Rotation paths and how fast each direction turns (degrees per step):
Each turn is a multiple of 5 degrees from 10 to 175, or 0.
Each row of a path follows its step; steps can be skipped.
Path 1:
step 0: [  7.6  27.4   4.3  11.0  12.5  12.0 -21.1 -12.4 -19.1   2.4  20.5   6.0
  -4.6  15.5 -17.5 -19.6  -6.9  -6.9 -23.4  18.6  26.0  -6.0  -4.6  32.1
   6.4  -1.9 -21.9   9.2  -7.5  -3.1  -1.0  21.3   9.0]
step 1: [  7.9  -2.8  -1.0  14.0  41.5   7.6 -13.9  22.0 -14.9  -1.0  -5.3  -3.9
  -3.4  15.2 -28.4  -7.1   6.0   2.0  -2.7  17.1  -5.0 -10.6  15.9 -28.2
   0.9   4.9  12.2 -34.3 -13.4 -10.8   5.1  16.7   3.9]
step 2: [  2.0  -7.3  -3.7   3.1  15.1 -12.0  -1.9   9.0  -5.4   6.0  15.5 -14.2
  21.8  26.6 -17.1   0.7  10.1 -16.7  -3.1 -24.2  22.4  12.6  36.1  13.8
 -12.3 -18.2 -21.7  12.0 -14.5   9.1  -0.6  22.6   9.3]
step 3: [-16.1  38.7 -12.0  -1.1  19.3  22.2 -19.3   2.8 -21.9  -8.9   7.3  -2.6
  17.6 -10.7 -24.8 -19.1  -1.4 -11.5  -8.4   8.6  17.4   5.4 -17.5 -14.6
  -5.0  -0.8 -18.8 -11.1  -0.7   8.9 -19.3  18.0  -1.6]
step 4: [ -2.8  15.8   0.8   8.3  20.6  -2.1 -14.3   3.6   4.1   6.6   6.1  -5.0
  -3.8  33.2 -16.4 -29.8  -1.3  -3.9  -6.3   8.9 -18.4 -15.4  28.1  15.1
  14.0  15.1   9.9  -6.3  -6.6   0.6  14.0  39.2  14.1]
step 5: [  3.7 -17.6  -0.5  11.2  21.7  -1.6 -23.8  26.6 -22.7 -12.7   8.3 -16.9
  -0.1   8.3 -20.7 -14.2   2.0  -1.7 -13.8  -7.3  30.5  15.2  11.6 -23.3
  -9.9 -10.3   4.6  16.8 -25.1   9.8   6.0   9.4 -13.4]
step 6: [-24.8  19.6   0.3   2.0  37.2  10.9 -11.0   6.6  -5.9 -22.8  -0.9  -8.6
  34.1   7.2   2.3   9.9 -11.1 -14.0   8.3  -9.2   3.9   6.2  14.1  14.1
  -2.6   4.4 -15.0  -6.0  -2.4   0.0 -23.6  30.3  17.6]
step 7: [ -5.6  35.2   3.6 -12.2   9.0  10.4   4.4   3.1 -14.9   0.1   5.7 -11.4
  -3.7  18.8 -26.0 -46.2   2.7   4.2 -15.3 -11.6 -17.6   5.9   1.1 -13.8
  14.4 -12.8   1.5   6.4 -21.9  16.9   2.1  15.2   8.5]
step 8: [-19.5 -12.8  -5.2   1.5  33.3 -15.0 -42.5  16.8  -1.5   1.6  16.3  -4.5
 -10.2  11.2   4.6 -14.7 -14.4 -12.2 -15.5  21.3  -0.2  12.7  20.8  -9.8
  -7.8  18.0   1.1  17.0  -1.2  11.1  -3.9  16.9   1.9]
step 9: [  4.1   0.6  21.5   4.3  12.5  20.2   0.5  15.2 -13.3 -41.4  -2.4 -10.2
  20.2   0.5 -12.5  -7.5 -23.2 -25.2  -7.8 -14.1  11.7 -11.3  16.4  -7.5
   8.6  -7.4   3.1  14.8 -24.7  -8.8  -4.9  18.1  16.0]
step 10: [-17.7  24.4  13.9  -2.5  51.0  15.8  -3.4  -2.2 -11.8   6.6   7.4   0.0
  -1.1  25.1   0.6  -3.1  -8.5  16.5  -5.2  -0.8  -8.5  28.0  -0.9   2.3
   2.1 -18.1  -7.8   1.6 -12.6  23.9  -1.5   1.6  18.3]
Speeds:
[ -0.7   8.1   0.1   7.9 -11.9  -2.9   1.5   2.2  -0.7   4.3  -1.4  -3.4
   1.3   6.1   8.0   4.5  -6.5  -7.5  -3.2  -2.3  -4.5   4.5   7.6   0.3
  -6.3  -0.6   7.9  -4.2   1.3 -10.7  -2.0   7.4   5.8]	155
[ 5.5  3.3 12.2 -1.0 -1.8  2.2 -0.6  5.7  8.4  5.3 -0.8  2.5  6.9 11.8
  2.0 -2.6  4.4 -3.6 -2.7 -4.2  0.7  5.7  3.3 -2.3  5.0  2.3  3.5 -6.2
  2.0 11.1  5.1 -7.7 -6.4]	130
[-1.1 -2.5  0.1 -1.5  0.3  3.0 17.0 -6.3  3.7 -0.7 -2.0 -7.8 -2.5  5.4
 -8.6 -0.5 -0.5 -5.6  7.1  1.3 -3.7 -4.0  4.5  1.0  0.4 -9.0  6.6  6.2
  1.6  5.4  9.1  5.6  0.0]	140
[  9.8   0.1  -4.7   5.3  -2.1   0.3   1.7  -3.1  -1.4  11.0   2.6   4.5
   1.2   1.2 -10.9   4.9   8.0  -3.1   0.4   5.8   9.0  -5.9   1.3   2.7
  -4.6  -2.9  -7.9 -12.3   3.7  -4.8   2.8   0.7  -0.7]	20
[-5.2  7.3  2.9 -6.2 -1.3  8.2  1.7  3.3 -7.5  1.9  3.7 -0.8 -7.8  9.2
 -7.4 -4.1 -0.3 12.1  3.6  2.9 -3.7 -1.5  3.5  6.1 -2.1  6.7  3.8 -1.4
  6.8 -7.5 -1.6 -8.6  0.0]	110
[ -3.3   2.9  -1.3  -1.9   7.4 -12.2   2.2   6.0   0.3  11.1  -5.7   2.5
  -8.0   2.8   2.2  -1.0   5.3   3.1  -7.4   4.6  -5.6  -5.3  -2.5  -2.3
  10.8  -4.9   4.3  -0.1  -4.2  -6.4   1.4   4.3  -7.0]	110
